Questions about the table below. Counting starts at 1.
1) Report the entry at row 1, column 1.
2) Report the smallest entry.
3) Report the top-right entry.
4) Report the entry in row 1 and column 2.
5) Report the entry directly below 0.01.
6) Report the entry just left of the centre entry.
7) Report the entry in row 2 and column 1.
8) Report the entry in row 1 and column 3.
[[ 5.76  0.84 -1.87 -0.81  0.95  0.16 -0.99 -1.78  1.37]
 [-0.77  0.20  0.36 -0.02 -0.19 -0.31  0.39 -0.29 -1.44]
 [ 6.76  0.24 -2.38 -0.34  0.73  0.68 -1.68 -0.03  3.19]
 [ 2.25  1.07 -0.61 -0.41 -0.45 -0.70  0.01 -0.80 -2.10]
 [-1.57 -1.49  0.28  0.47  0.90  1.21 -0.49  1.03  1.31]
 [ 2.68  5.89  0.11 -1.27 -4.45 -5.28  2.82 -3.07  2.75]
 [ 1.00 -2.61 -0.94  1.71 -0.60  1.91 -1.93  6.35 -1.84]
 [ 3.34 -2.07 -1.58  0.20  2.29  2.48 -2.12  0.88 -1.30]
 [-1.52 -1.06  0.46 -0.35  2.03  1.16 -0.10 -1.76  0.38]
 [ 1.35 -2.79 -0.98 -0.06  3.76  3.24 -2.00 -0.57  0.18]
 [ 0.39  2.31  0.15  0.20 -3.28 -2.50  1.20  1.41 -3.29]]
1) 5.76
2) -5.28
3) 1.37
4) 0.84
5) -0.49
6) -1.27
7) -0.77
8) -1.87

Questions about the table below.
1) The entry just left of 67?
2) The entry just left of the largest entry?
3) The entry in the bottom-right corner?
4) The entry just right of 72?
5) The bottom-left entry?
6) The largest entry?
[[56 67 22 61 12 87 61 12 37]
 [68 48 49 58 43 33 72 43 40]]
1) 56
2) 12
3) 40
4) 43
5) 68
6) 87

Read these off the grid that follows.
1) Report the entry just right of the centre entry.
2) Report the entry just right of -1.27.
3) Report the entry just left of the smallest entry.
[[-2.16 -4.64  2.92 -1.26  3.10  2.00 -0.91 -1.26 -1.56 -1.37 -1.27  1.83
  -4.16  1.72 -0.79]
 [ 2.15  7.15 -0.83  0.16 -0.78 -0.60  0.15  0.23  0.32  0.20  0.18 -0.37
  -4.22 -0.58  0.01]
 [-0.29 -2.15  0.12 -0.08  0.22  0.12  0.03 -0.04 -0.08 -0.10 -0.09  0.44
  -3.10  0.09 -0.06]
 [-0.09 -0.16 -0.18  0.24 -0.34 -0.26  0.04  0.42  0.26  0.24  0.27 -0.50
  -2.35 -0.24  0.20]
 [-0.84 -1.65  1.16 -0.59  1.25  0.81 -0.19 -0.72 -0.76 -0.66 -0.61  0.96
  -0.94  0.68 -0.43]
 [-0.39 -1.26  1.11 -0.48  1.24  0.75 -0.17 -0.37 -0.50 -0.53 -0.47  0.75
  -2.41  0.59 -0.27]
 [ 0.06  0.97 -0.57  0.27 -0.80 -0.30 -0.15  0.27  0.34  0.28  0.25 -0.92
   3.20 -0.25  0.27]
 [ 1.27  4.34  0.07 -0.07  0.13  0.10  0.12 -0.04 -0.10 -0.09 -0.07  0.17
   1.47  0.06 -0.01]
 [-1.51 -3.42  0.88 -0.47  0.91  0.63 -0.42 -0.51 -0.58 -0.54 -0.48  0.32
   2.10  0.27 -0.33]]
1) -0.76
2) 1.83
3) -2.16
